A hidden rule labels the rows of this table. It goes by one to three of the table's principal directions, not those with the most spread.
0.57 0.35 1.03 0.01 -1.44 -0.38 1.00 -1.99 0.74 0.35 -0.89 -1.00 -0.31 0.52 -0.43 0.87 1.27 -0.96 0.32 -0.05 -0.69 0.04 -0.05 0.48 0.83 -1.75 0.51 0.28 1.65 0.90 0.84 1.55 Q120
0.59 0.02 -0.91 -0.54 2.72 -0.02 -1.17 1.95 -0.65 -0.52 0.95 0.67 0.47 -0.31 0.73 -1.30 -0.32 0.53 -0.69 0.60 0.43 0.48 0.69 -0.35 -1.63 1.49 -1.46 -0.86 -0.85 -0.87 -0.82 -1.16 Q209
0.87 -0.65 0.27 -0.87 -0.13 -0.63 0.82 0.60 0.58 -1.38 0.51 -0.05 -0.35 -1.30 1.36 0.86 -1.73 1.22 -0.79 -0.86 1.58 0.96 1.40 -1.13 0.36 -1.00 0.89 0.03 1.60 -0.69 1.30 -0.02 Q347
0.23 1.28 0.68 0.21 -2.12 -0.48 0.75 -3.12 0.61 0.85 -1.12 -1.90 -0.34 1.36 -0.51 0.39 3.25 -2.05 1.21 0.59 -1.40 -0.91 -0.91 1.34 1.51 -2.89 0.10 0.25 2.05 1.48 0.36 1.55 Q120
-0.41 -0.61 0.65 0.32 -0.41 0.85 0.27 -0.74 0.32 1.37 -0.14 0.73 -0.56 0.53 -1.73 0.16 1.33 -0.07 0.92 0.00 -0.64 0.03 -0.24 0.91 0.39 0.92 0.16 0.78 -2.27 0.28 -0.05 0.14 Q209
-0.35 0.61 -0.16 -0.29 0.63 -0.33 -0.55 0.04 -0.20 0.54 -0.15 0.46 0.43 -0.38 0.15 -0.40 1.02 0.42 0.57 0.77 -0.33 -0.10 -0.17 0.42 0.37 0.07 -0.67 -0.37 -0.09 0.33 -0.81 -0.34 Q120
-0.77 0.76 0.76 1.69 -1.26 0.64 -0.02 -2.13 -0.66 1.33 -1.42 -1.06 -0.27 2.07 -1.56 -0.07 1.62 -2.57 1.11 0.30 -1.66 -1.74 -1.57 1.24 -0.22 -0.46 0.47 0.74 -0.41 0.99 -0.03 1.13 Q209
-0.63 0.81 -1.96 -1.30 0.20 -1.11 -0.21 0.68 0.41 -0.71 1.43 0.94 1.14 -1.71 1.63 -0.30 -0.10 1.87 -0.57 0.75 0.81 0.92 -0.07 -0.83 1.24 -0.38 -0.68 -1.58 0.88 -0.21 -0.81 -1.22 Q624
0.02 -0.51 -0.44 0.21 0.39 0.55 -0.28 0.74 -0.19 0.08 0.41 0.28 -0.12 0.18 -0.49 -0.46 -0.48 0.07 -0.26 -0.14 -0.04 0.07 -0.13 -0.05 -0.68 1.20 -0.35 0.08 -1.39 -0.29 -0.37 -0.51 Q258
-0.78 -0.29 -1.87 -0.05 -0.13 -0.23 -0.18 1.47 -0.12 -1.06 0.95 0.54 0.66 -1.15 1.06 -0.38 -2.28 1.21 -0.93 -0.09 0.76 0.25 -0.55 -1.18 0.03 0.76 0.06 -0.84 0.04 -0.61 -0.73 -1.11 Q347
0.06 -1.17 -0.29 0.75 0.10 1.01 0.07 0.90 0.13 -0.58 0.28 -0.17 -0.15 1.05 -0.65 -0.24 -1.39 -0.69 -0.92 -0.63 -0.30 0.05 -0.34 -0.34 -1.34 1.45 0.07 0.14 -1.10 -0.67 -0.14 0.25 Q120
-1.29 1.14 1.16 1.40 -1.45 0.80 -0.30 -2.51 -0.89 2.44 -1.31 -0.34 -0.50 1.85 -2.17 0.12 2.81 -2.04 2.05 0.32 -1.50 -1.96 -1.45 1.83 0.70 -0.33 0.47 1.30 -1.79 1.31 0.02 0.43 Q347
-0.27 -0.41 -0.59 -0.34 0.65 0.21 -0.45 0.78 0.07 0.27 0.51 0.58 -0.13 -0.42 0.02 -0.66 0.61 0.80 0.60 0.43 0.09 0.08 0.00 0.34 0.32 0.65 -0.60 -0.06 -1.20 -0.30 -0.88 -0.95 Q120
-0.37 0.12 -0.15 -0.12 -1.85 -0.95 1.39 -1.48 0.88 -0.55 -0.17 -0.21 0.12 -0.99 0.79 1.14 -0.53 0.51 -0.07 -0.05 0.37 0.42 -0.26 -0.61 1.55 -1.90 1.42 -0.36 2.29 0.30 0.87 0.85 Q258
0.05 0.52 1.90 1.33 -1.42 0.61 0.36 -2.68 -0.32 1.64 -1.86 -1.48 -0.98 2.10 -1.81 0.39 2.50 -2.65 1.67 0.05 -1.59 -1.61 -0.80 1.72 0.19 -1.26 0.66 1.42 -0.06 1.23 0.65 1.57 Q120
-0.56 0.16 0.45 0.42 -1.76 0.08 1.04 -2.83 0.36 2.15 -0.49 0.35 -0.88 -0.11 -1.83 0.42 2.65 -0.31 1.94 0.64 -0.79 -0.28 -0.82 1.33 1.66 -0.75 0.80 0.81 -1.38 1.15 0.37 0.38 Q624
0.87 -0.85 2.49 1.64 -0.92 0.75 0.85 -1.29 -0.52 0.23 -1.93 -1.54 -1.45 1.45 -1.17 0.97 -0.95 -2.18 0.44 -1.23 -0.37 -1.11 0.27 0.38 -1.22 -0.67 1.79 1.88 0.50 0.25 1.83 1.81 Q624
1.00 0.43 -1.08 0.02 2.41 0.19 -1.11 1.94 -1.07 -1.47 1.20 -0.28 0.67 0.88 0.87 -1.12 -1.75 -0.91 -2.20 -0.22 0.61 0.19 0.58 -1.15 -2.99 1.43 -1.14 -1.00 -0.13 -1.17 0.07 -0.70 Q624
-1.19 -0.61 -0.90 -0.80 -0.64 0.14 0.22 0.89 1.21 -0.43 1.12 1.34 0.71 -0.67 0.24 0.45 -0.51 1.79 -0.53 -0.20 0.33 1.03 -0.16 -0.55 1.39 0.78 -0.03 -0.61 -0.69 -0.46 -0.64 -0.52 Q209
0.24 -1.50 0.88 0.03 -0.66 0.27 1.04 0.09 0.44 -0.40 0.08 0.26 -1.20 -0.82 0.06 0.94 -1.38 0.89 0.33 -1.04 1.24 0.31 0.97 -0.44 0.46 -0.33 1.69 1.11 -0.27 -0.68 1.38 -0.04 Q120
-0.57 0.16 -0.20 0.81 -0.33 0.68 0.03 -1.38 -0.25 1.49 -0.04 0.20 -0.40 1.01 -1.63 -0.52 1.95 -1.09 1.04 0.63 -1.00 -0.61 -1.00 1.08 -0.06 0.57 -0.08 0.32 -2.04 0.44 -0.32 -0.01 Q258
0.98 -0.73 1.13 -0.08 1.16 0.32 -0.24 1.04 -0.34 -0.22 -0.38 -0.03 -0.57 -0.11 -0.05 0.06 -0.88 0.16 -0.13 -0.57 0.46 0.17 1.15 -0.08 -1.04 0.60 -0.01 0.70 -0.33 -0.40 0.47 0.02 Q209
-0.85 1.33 -1.82 -0.47 1.10 -0.65 -1.62 1.81 -1.01 -0.34 0.49 0.51 1.52 -0.92 1.30 -1.18 -0.73 0.99 -0.54 0.82 0.07 -0.30 -0.75 -0.49 -0.11 0.84 -1.57 -1.33 0.23 0.10 -1.93 -1.54 Q120
-0.34 -0.94 0.99 0.65 0.53 1.37 -0.40 0.57 -0.45 1.26 -0.22 1.00 -0.60 0.70 -1.91 -0.06 -0.04 -0.05 0.52 -0.53 -0.35 -0.24 0.09 0.65 -0.79 2.24 0.04 1.18 -3.30 -0.14 -0.08 -0.33 Q624
0.38 0.44 -2.00 -2.57 2.50 -1.06 -1.15 2.87 0.63 -1.51 2.25 1.40 1.48 -1.86 2.38 -0.92 -0.15 2.83 -1.40 0.77 1.30 1.89 1.29 -1.07 0.35 0.67 -2.26 -2.08 0.61 -1.02 -1.40 -1.92 Q258
1.29 -1.79 0.40 -1.14 0.57 -0.44 0.77 1.89 0.90 -1.98 0.56 0.06 -0.69 -1.80 1.79 0.72 -2.62 2.01 -0.83 -1.10 1.99 1.36 2.04 -1.35 0.10 -0.53 0.81 0.23 1.52 -1.26 1.04 -0.25 Q120
0.53 1.35 1.39 -1.25 0.45 -0.52 -0.71 -0.76 0.15 1.14 -0.71 -0.30 0.07 0.24 -0.02 0.10 3.39 0.03 1.31 0.62 -0.56 -0.18 0.78 1.40 1.35 -1.38 -1.30 0.31 0.68 1.05 -0.30 0.15 Q258
-0.10 0.48 -0.54 1.93 -0.26 0.93 -0.13 -1.33 -1.38 0.89 -0.14 -0.80 -0.43 1.95 -1.68 -0.87 0.25 -2.75 -0.06 0.14 -0.95 -1.35 -1.42 0.43 -2.03 0.90 0.25 0.33 -1.79 0.24 0.30 0.18 Q209
0.79 1.00 0.24 -0.23 0.71 -0.91 -0.12 -0.41 -0.65 -0.38 -0.29 -0.63 0.08 -0.43 1.05 -0.06 0.06 -0.38 -0.11 0.32 0.49 -0.19 0.59 -0.24 -0.44 -1.28 0.00 -0.31 1.83 0.15 0.66 0.13 Q258
-0.77 -0.68 -0.75 0.06 -0.20 0.60 0.26 0.13 0.40 0.38 1.05 1.20 -0.04 -0.05 -0.83 -0.05 0.00 0.65 -0.05 -0.04 0.15 0.50 -0.31 -0.10 0.23 1.29 0.19 -0.06 -2.14 -0.47 -0.16 -0.62 Q209
0.81 0.61 0.99 -0.85 -1.95 -1.72 1.66 -3.01 1.15 0.66 -1.23 -0.98 -0.70 -1.58 0.58 1.10 2.37 0.44 1.70 0.80 -0.12 0.38 0.32 0.75 2.75 -3.75 0.88 0.19 3.32 1.52 0.87 1.35 Q624
-0.86 -0.44 -1.46 -0.71 0.58 -0.23 -0.64 3.11 0.07 -2.16 1.31 0.94 1.18 -1.31 2.11 0.07 -3.71 2.12 -1.88 -0.84 1.57 0.67 0.37 -1.97 -0.08 1.07 -0.01 -0.99 0.61 -1.36 -0.56 -1.35 Q209
0.93 -1.49 0.86 0.07 0.20 0.43 0.98 0.28 0.81 -0.54 0.03 0.26 -0.44 0.06 -0.60 0.74 -1.37 0.14 -0.99 -0.81 0.17 1.16 0.88 -0.54 -0.94 0.80 0.64 0.29 -0.21 -0.54 0.99 1.05 Q258
1.19 0.35 -1.21 -1.18 2.04 -0.56 -0.44 1.05 -0.09 -0.53 1.47 0.57 0.45 -0.80 0.75 -0.90 0.17 0.76 -1.08 0.60 0.67 1.24 0.93 -0.57 -1.04 0.68 -1.43 -1.21 -0.19 -0.55 -0.22 -0.96 Q120
1.16 1.50 2.12 1.37 -1.71 -0.25 0.41 -3.62 -0.76 1.65 -2.92 -3.03 -1.01 2.04 -1.38 0.17 3.00 -3.71 1.78 0.46 -2.13 -2.06 -0.98 1.98 -0.03 -2.83 0.22 1.28 2.16 2.23 0.70 2.34 Q258
-1.15 0.27 -1.90 -0.12 -0.28 0.24 -0.13 0.01 0.29 0.30 1.50 1.11 0.71 0.01 -0.45 -0.55 0.50 0.49 -0.42 0.52 -0.16 0.43 -1.00 -0.20 0.40 1.16 -0.55 -0.95 -1.74 -0.20 -0.87 -0.95 Q209
-0.54 0.68 -1.87 0.01 1.19 -0.31 -1.07 1.76 -0.91 -1.07 0.94 0.36 1.15 -0.44 1.31 -0.98 -1.83 0.41 -1.26 0.30 0.53 -0.11 -0.46 -1.08 -1.10 1.00 -0.78 -1.25 0.17 -0.65 -0.95 -1.23 Q120
-0.53 1.54 -1.18 -1.34 1.44 -1.14 -1.17 0.65 -0.51 0.15 0.91 1.02 0.94 -1.49 1.53 -0.78 1.34 1.60 0.52 1.27 0.70 0.17 0.31 -0.01 1.02 -0.43 -1.22 -1.14 0.37 0.01 -1.02 -1.70 Q624
0.81 -0.36 -0.86 0.20 1.87 0.50 -0.90 1.15 -0.70 0.43 0.27 0.06 -0.10 0.24 -0.67 -1.61 0.32 -0.42 -0.12 0.72 -0.65 0.07 -0.21 0.41 -1.81 1.85 -1.60 -0.33 -1.76 -0.12 -1.27 -0.69 Q258
-2.80 1.02 0.30 1.98 -1.56 1.56 -1.05 -1.39 -1.03 2.26 -1.00 0.21 0.31 2.62 -2.36 -0.27 2.03 -2.03 1.69 0.24 -1.97 -2.47 -2.54 1.68 0.55 1.14 0.19 0.98 -3.00 0.94 -1.16 -0.05 Q120
1.73 -0.22 0.73 0.42 0.94 0.42 -0.17 -0.04 -0.16 0.07 -0.78 -1.31 -0.33 1.46 -0.90 -0.57 0.51 -1.86 -0.59 0.02 -1.18 0.02 0.21 0.53 -1.99 0.46 -1.06 0.15 0.19 0.33 -0.06 1.22 Q209
0.04 0.62 0.84 -0.17 -0.64 -0.60 0.14 -0.68 0.33 -0.26 -1.01 -0.87 0.27 0.18 0.70 0.56 0.54 -0.39 0.27 0.06 -0.39 -0.33 0.01 0.22 0.84 -1.63 0.15 -0.03 2.28 0.56 0.08 0.99 Q624
0.19 0.04 1.47 0.79 0.08 0.72 -0.35 0.13 -0.52 -0.11 -0.99 -0.78 -0.11 1.63 -0.51 0.39 -0.58 -1.48 -0.33 -0.84 -0.42 -0.83 0.15 0.17 -1.14 0.21 0.30 0.79 0.13 0.00 0.57 0.90 Q624
-1.22 0.89 -1.01 0.71 0.68 0.40 -0.96 -0.05 -0.82 0.66 0.36 0.61 0.77 0.91 -0.53 -0.91 0.80 -0.73 0.12 0.82 -0.75 -0.74 -1.20 0.34 -0.65 1.18 -0.66 -0.61 -1.49 0.00 -1.03 -0.61 Q120
-0.53 -0.65 0.12 0.87 0.12 1.04 -0.33 0.60 -0.53 0.55 -0.05 0.52 -0.22 0.59 -1.19 -0.20 -0.84 -0.29 -0.02 -0.45 -0.26 -0.43 -0.44 0.12 -0.88 1.78 0.19 0.61 -2.23 -0.23 -0.22 -0.32 Q624
0.05 1.78 0.11 0.46 -1.15 -0.22 0.11 -3.46 -0.28 2.48 -0.83 -0.93 -0.35 1.23 -1.80 -0.57 4.64 -2.09 1.93 1.51 -1.93 -1.02 -1.38 2.07 0.94 -1.42 -0.76 0.16 -0.43 1.92 -0.37 0.68 Q258
-0.21 -1.64 0.99 -0.21 -0.88 0.65 1.09 -0.46 1.33 0.88 -0.05 1.13 -0.78 -0.46 -1.43 0.92 0.50 1.16 0.75 -0.42 -0.13 0.98 0.39 0.48 1.17 0.71 0.77 0.88 -1.72 0.03 0.34 0.47 Q624
-0.56 -1.06 0.61 1.72 -1.33 1.50 0.67 -1.12 -0.07 1.06 -0.54 -0.09 -0.84 1.65 -2.40 0.27 -0.16 -1.58 0.35 -0.64 -1.02 -0.67 -1.08 0.58 -0.76 1.30 1.07 1.18 -2.41 0.14 0.47 0.84 Q209
-0.01 -0.85 -2.62 -2.26 1.59 -0.81 -0.09 3.06 1.41 -2.04 2.79 2.06 1.35 -2.54 2.14 -0.39 -1.96 3.66 -2.08 0.25 1.68 2.71 1.03 -1.90 0.50 1.38 -1.21 -2.18 0.11 -1.52 -1.08 -1.72 Q624
0.83 0.17 3.26 1.70 -0.12 1.32 -0.33 -2.13 -0.83 2.79 -3.00 -1.30 -1.14 2.77 -3.36 0.01 2.95 -3.22 1.89 0.10 -2.72 -1.64 -0.55 2.59 -1.23 0.46 -0.37 2.07 -1.59 1.78 0.08 2.15 Q258
0.80 0.00 0.11 0.14 1.34 0.15 -0.33 0.63 -0.54 -0.22 0.15 0.09 0.13 0.32 -0.18 -0.35 -0.70 -0.45 -0.88 -0.10 0.04 0.29 0.48 -0.34 -1.70 0.98 -0.47 -0.21 -0.40 -0.31 0.23 0.07 Q258
-0.79 -0.01 0.80 1.52 -1.71 0.57 0.84 -2.02 -0.13 0.87 -0.95 -0.36 -0.40 1.23 -1.47 0.73 0.16 -1.60 0.50 -0.29 -0.88 -0.87 -1.09 0.42 0.00 -0.24 1.46 0.75 -0.43 0.54 0.81 1.24 Q258
0.18 0.86 2.09 -0.21 -1.14 -0.74 0.23 -1.36 -0.10 0.83 -1.90 -0.75 -0.30 -0.46 0.11 1.11 1.01 -0.02 1.33 -0.16 -0.25 -0.67 0.40 0.75 1.55 -2.07 0.62 0.99 1.97 1.31 0.61 0.98 Q258
0.06 -1.38 -1.06 -0.07 1.68 0.39 -0.57 3.59 -0.47 -2.48 1.40 0.72 0.37 -0.82 1.72 -0.24 -4.71 1.38 -2.24 -1.26 1.99 0.64 0.98 -2.19 -1.94 1.93 0.37 -0.47 -0.28 -2.13 0.22 -1.30 Q258
0.91 0.73 -1.34 -0.04 0.19 -0.82 -0.31 0.70 -0.27 -1.70 0.05 -1.70 0.75 0.15 1.65 -0.71 -1.33 -0.93 -1.52 0.17 -0.07 -0.15 -0.41 -0.89 -1.05 -0.96 -0.81 -1.20 2.86 -0.04 -0.47 0.30 Q120
-0.09 0.74 -0.91 0.23 1.11 0.43 -1.05 -0.10 -0.77 1.49 0.27 0.39 0.26 0.67 -1.29 -1.47 2.04 -0.71 0.55 1.15 -1.18 -0.37 -0.86 1.07 -0.81 1.47 -1.70 -0.37 -2.31 0.55 -1.42 -0.78 Q209
0.65 -1.09 0.76 1.00 -0.66 0.56 1.04 -1.41 0.16 0.85 -0.75 -0.43 -1.24 0.41 -1.55 0.16 0.37 -1.04 0.71 -0.07 -0.63 -0.08 -0.24 0.61 -0.56 0.11 0.88 0.93 -0.89 0.31 0.69 1.00 Q209
-0.01 -0.69 1.35 2.67 0.71 2.17 -0.58 -0.40 -1.68 1.34 -1.17 -0.55 -1.00 3.04 -2.85 -0.67 -0.31 -3.24 0.28 -0.61 -1.41 -1.76 -0.87 0.97 -3.22 2.47 0.45 1.60 -3.39 -0.12 0.38 0.74 Q624
0.71 -2.04 0.65 0.65 -0.08 0.73 0.84 1.65 0.20 -1.98 0.18 -0.29 -0.67 0.06 0.46 0.91 -4.33 0.10 -1.80 -2.01 1.32 0.52 1.01 -1.66 -1.65 0.85 1.68 0.71 0.29 -1.47 1.58 0.52 Q347
-0.98 -0.30 1.38 1.13 -1.68 1.02 0.69 -2.43 0.20 2.66 -1.15 0.62 -0.83 0.96 -2.98 0.60 2.32 -0.86 1.90 0.18 -1.55 -0.63 -1.08 1.68 0.99 0.59 0.80 1.40 -2.66 1.23 0.10 0.91 Q258
0.97 1.50 -0.53 -2.09 0.10 -2.83 0.14 0.51 0.49 -2.31 -0.10 -1.08 1.02 -2.72 4.17 0.56 -0.95 1.87 -0.65 0.46 1.61 0.76 1.28 -1.37 1.80 -3.79 -0.19 -1.53 6.14 0.18 0.24 -0.03 Q624
-0.14 1.60 -0.32 -1.21 0.89 -0.81 -1.06 0.08 -0.19 0.49 0.24 0.26 0.79 -0.41 0.80 -0.54 2.21 0.62 0.59 1.01 -0.13 -0.04 0.20 0.58 1.00 -0.72 -1.50 -0.72 0.58 0.53 -0.96 -0.80 Q347
-0.71 -1.30 -0.12 0.74 -0.20 0.97 0.28 0.73 0.04 -0.15 0.46 0.81 -0.33 0.20 -0.70 0.19 -1.62 0.30 -0.30 -0.74 0.34 0.06 -0.20 -0.42 -0.54 1.56 0.90 0.49 -1.88 -0.81 0.22 -0.31 Q347
-0.18 0.81 -1.48 0.94 0.75 0.00 -0.74 0.14 -0.73 -0.58 0.01 -0.93 0.87 1.30 0.32 -1.31 -0.12 -1.80 -0.83 0.86 -1.07 -0.73 -1.36 -0.12 -1.66 0.39 -0.96 -1.20 0.71 -0.05 -1.12 0.25 Q209
Which label does each new row get?
-0.68 -0.38 -2.46 -1.52 0.66 -1.02 0.20 1.89 0.71 -1.85 2.46 1.70 0.87 -2.63 2.45 -0.09 -2.06 3.13 -1.20 0.18 2.22 1.62 0.68 -1.91 1.00 0.17 0.17 -1.63 0.59 -1.49 -0.21 -1.92 ~ Q347
0.29 0.36 -1.24 -0.71 1.01 -0.85 -0.31 1.31 0.11 -1.79 0.88 -0.08 0.94 -0.69 2.00 -0.34 -1.43 0.64 -1.44 0.20 0.82 0.65 0.39 -1.24 -0.51 -0.36 -0.49 -1.39 1.98 -0.76 -0.25 -0.39 ~ Q624
0.43 0.17 0.49 -0.29 -1.24 -0.69 0.98 -1.45 0.84 0.03 -0.61 -0.67 -0.16 -0.33 0.14 0.70 0.81 -0.11 0.30 0.15 -0.32 0.33 -0.01 0.20 1.13 -1.70 0.45 -0.04 1.85 0.71 0.48 1.10 ~ Q624
0.27 1.01 0.30 -0.51 0.46 -0.88 -0.32 -0.44 -0.70 0.32 -0.28 -0.12 -0.21 -1.02 0.90 -0.07 0.84 0.45 0.97 0.47 0.68 -0.41 0.57 0.23 0.64 -1.35 0.04 0.13 0.98 0.34 0.32 -0.62 ~ Q209
-0.38 -2.70 -0.38 -0.85 -0.52 0.20 1.22 2.18 1.32 -1.54 1.41 1.79 -0.56 -2.54 0.98 1.19 -3.79 3.44 -0.83 -1.50 2.35 1.77 1.32 -1.77 1.06 1.03 1.73 0.36 -0.79 -1.66 0.84 -1.01 ~ Q258
-0.96 0.29 -0.76 0.65 -1.10 -0.15 -0.05 0.13 -0.37 -0.54 -0.21 -0.42 0.38 -0.11 0.64 0.06 -1.41 -0.15 -0.21 -0.22 0.10 -0.78 -0.99 -0.54 0.31 -0.36 0.63 -0.18 0.83 0.03 -0.27 -0.16 ~ Q258
-0.54 -1.06 0.06 -0.22 -1.90 0.12 1.34 -0.51 1.38 -0.50 0.46 0.29 -0.34 -0.41 -0.03 1.21 -0.73 0.88 -0.17 -0.82 0.55 0.70 0.06 -0.49 1.51 -0.60 1.36 0.31 0.25 -0.30 0.81 0.43 ~ Q120
-0.49 -1.39 -0.02 0.24 -0.79 0.60 0.71 0.01 0.49 0.69 0.20 1.00 -0.70 -0.78 -1.09 0.32 -0.50 1.06 0.59 -0.35 0.18 0.43 -0.14 0.09 0.64 1.04 0.79 0.72 -1.98 -0.10 0.02 -0.34 ~ Q347
-0.42 1.23 -1.33 -1.75 0.85 -1.05 -0.83 0.55 0.31 0.55 0.92 1.23 1.15 -1.64 0.84 -0.67 1.87 2.01 0.40 1.36 0.05 0.85 0.04 0.25 1.60 -0.03 -1.82 -1.32 0.01 0.52 -1.60 -1.33 ~ Q120
-0.45 -0.65 1.11 1.37 -0.95 0.82 0.48 -1.12 -0.40 0.98 -1.06 -0.23 -0.95 0.80 -1.41 0.39 0.03 -1.06 1.07 -0.39 -0.52 -1.00 -0.55 0.67 -0.18 0.21 1.28 1.31 -1.18 0.26 0.59 0.63 ~ Q347
-0.13 0.27 -1.99 -1.81 1.60 -0.98 -0.91 3.14 0.51 -2.77 1.94 0.58 1.59 -1.37 3.27 -0.42 -2.18 2.21 -2.09 -0.04 1.70 1.23 0.94 -1.90 0.12 -0.01 -1.12 -1.98 2.09 -1.49 -0.86 -1.47 ~ Q120
-0.34 -0.02 -0.61 1.31 0.05 1.03 -0.13 -1.11 -0.53 1.33 0.13 0.04 -0.34 1.57 -2.01 -0.95 1.42 -1.78 0.44 0.61 -1.30 -0.66 -1.32 0.90 -1.20 1.40 -0.35 0.14 -2.57 0.26 -0.47 0.06 ~ Q347
-0.70 -2.84 -2.39 0.19 1.67 1.45 0.09 3.19 0.40 -1.00 2.77 2.70 0.01 -0.96 -0.56 -0.88 -3.46 2.17 -1.77 -0.54 1.25 1.78 0.14 -1.61 -1.84 4.50 0.07 -0.66 -4.47 -2.38 -0.66 -1.94 ~ Q209
0.56 0.19 -1.09 -0.49 0.82 -0.87 0.01 0.76 -0.31 -1.25 0.80 -0.08 0.21 -1.23 1.68 -0.37 -1.37 0.71 -0.77 0.18 1.22 0.44 0.54 -1.09 -0.46 -0.56 0.06 -0.83 1.38 -0.65 0.29 -0.71 ~ Q209
-0.98 1.07 -1.10 -0.51 -0.54 -0.43 -0.44 -0.08 0.20 -0.05 0.55 0.15 0.94 -0.04 0.65 -0.22 0.88 0.34 -0.03 0.52 -0.18 -0.15 -0.74 0.02 1.18 -0.52 -0.64 -0.85 0.53 0.29 -0.86 -0.53 ~ Q258
-0.16 0.42 -1.15 1.16 0.99 0.85 -0.86 -0.11 -0.96 0.73 0.29 -0.19 0.27 1.73 -1.31 -1.54 0.91 -1.94 -0.24 0.80 -1.31 -0.74 -1.32 0.58 -2.00 1.74 -1.16 -0.46 -2.05 0.02 -1.06 -0.24 ~ Q347
-0.54 1.23 -1.74 -1.12 1.64 -0.91 -1.21 1.20 -0.58 -0.04 1.19 1.22 1.14 -1.49 1.32 -1.06 0.50 1.64 -0.06 1.19 0.61 0.38 0.03 -0.32 0.37 0.46 -1.44 -1.39 -0.19 -0.18 -1.34 -1.85 ~ Q120
-0.64 -0.11 -0.26 1.31 1.85 1.56 -1.63 1.56 -1.58 0.69 0.15 0.62 0.25 1.73 -1.42 -1.30 -0.57 -1.23 -0.35 -0.04 -0.73 -1.01 -0.69 0.34 -2.56 3.16 -0.94 0.27 -3.44 -0.57 -1.00 -0.87 ~ Q624
0.28 0.71 -0.06 0.94 0.38 0.30 -0.18 -1.65 -0.99 1.79 -0.45 -0.18 -0.43 0.83 -1.72 -0.89 2.04 -1.60 0.94 0.99 -1.17 -0.69 -0.85 1.16 -1.00 0.52 -0.51 0.22 -1.68 0.85 -0.21 0.11 ~ Q258
1.47 -1.86 0.94 -1.11 0.39 -0.76 1.06 2.40 1.04 -3.30 0.24 -0.34 -0.29 -1.83 2.78 1.53 -4.63 1.99 -2.00 -1.89 2.48 1.56 2.50 -2.34 -0.29 -1.04 1.52 0.04 3.44 -1.65 1.80 0.53 ~ Q209
0.05 1.10 1.19 0.26 -1.72 -0.35 0.50 -2.50 0.20 1.15 -1.41 -1.18 -0.25 0.85 -0.77 0.65 2.32 -1.40 1.14 0.29 -1.18 -0.78 -0.60 1.15 1.25 -1.97 0.27 0.56 1.32 1.48 0.40 1.38 ~ Q624
-0.04 -0.66 0.53 0.56 -0.32 0.55 0.04 0.67 0.01 -0.76 -0.37 -0.53 -0.16 0.74 0.09 0.36 -1.49 -0.51 -0.55 -0.90 0.09 -0.37 0.03 -0.37 -0.59 0.21 0.58 0.47 0.30 -0.43 0.34 0.45 ~ Q120
-0.04 0.28 1.08 -0.44 -1.47 0.14 0.68 -2.32 1.00 2.06 -0.57 0.15 -0.55 0.36 -1.82 0.60 3.55 -0.17 1.66 0.49 -1.18 0.19 -0.24 1.66 1.98 -0.81 -0.22 0.71 -0.94 1.37 0.02 0.77 ~ Q347
0.16 -1.13 1.52 1.41 -1.42 0.99 1.00 -1.24 -0.26 0.78 -1.03 -0.54 -1.48 0.80 -1.68 0.80 -0.67 -1.19 0.70 -1.07 -0.15 -0.73 -0.12 0.39 -0.41 0.08 1.78 1.77 -1.20 0.19 1.43 0.88 ~ Q258
0.53 0.62 -0.32 -1.13 -0.21 -1.41 0.16 0.60 0.37 -1.67 0.10 -0.71 0.58 -1.35 2.40 0.49 -1.21 1.02 -0.80 -0.18 1.09 0.48 0.77 -1.05 0.90 -2.00 0.10 -0.79 3.46 -0.11 0.34 0.01 ~ Q347
0.08 -0.63 -0.45 -0.27 0.38 0.09 0.29 0.66 0.26 -0.04 0.71 1.10 0.13 -0.86 -0.30 0.12 -1.08 1.10 -0.69 -0.18 0.41 1.04 0.33 -0.60 -0.31 1.25 0.02 -0.26 -1.09 -0.34 0.07 -0.37 ~ Q258
0.29 -1.24 -1.83 -1.36 1.31 -0.65 0.49 2.19 0.60 -1.66 2.31 1.82 0.21 -2.74 1.72 -0.07 -2.72 3.08 -1.43 -0.18 2.31 2.09 1.33 -1.96 -0.07 1.02 0.26 -1.12 -0.30 -1.66 0.31 -1.69 ~ Q120
-1.27 1.08 -2.34 -0.87 0.84 -0.28 -1.19 1.27 0.08 -0.36 1.69 1.18 1.66 -0.25 0.85 -1.01 0.55 1.06 -0.80 0.92 -0.02 0.45 -0.76 -0.41 0.42 1.05 -1.64 -1.77 -0.72 -0.36 -1.76 -1.50 ~ Q209
0.13 -0.95 -1.27 -2.00 1.01 -1.28 0.54 2.16 0.78 -2.08 2.08 1.68 0.12 -3.51 2.95 0.49 -2.60 3.89 -0.83 -0.33 3.14 1.90 1.98 -2.05 1.21 -0.50 0.80 -0.90 1.20 -1.71 0.73 -1.86 ~ Q258
0.30 0.29 0.96 0.18 -0.12 0.25 -0.04 -0.71 0.21 0.21 -0.64 -0.68 -0.02 1.30 -0.48 0.21 1.13 -1.19 0.10 -0.03 -0.80 -0.30 -0.01 0.59 -0.19 -0.44 -0.21 0.24 0.49 0.33 0.17 1.00 ~ Q347
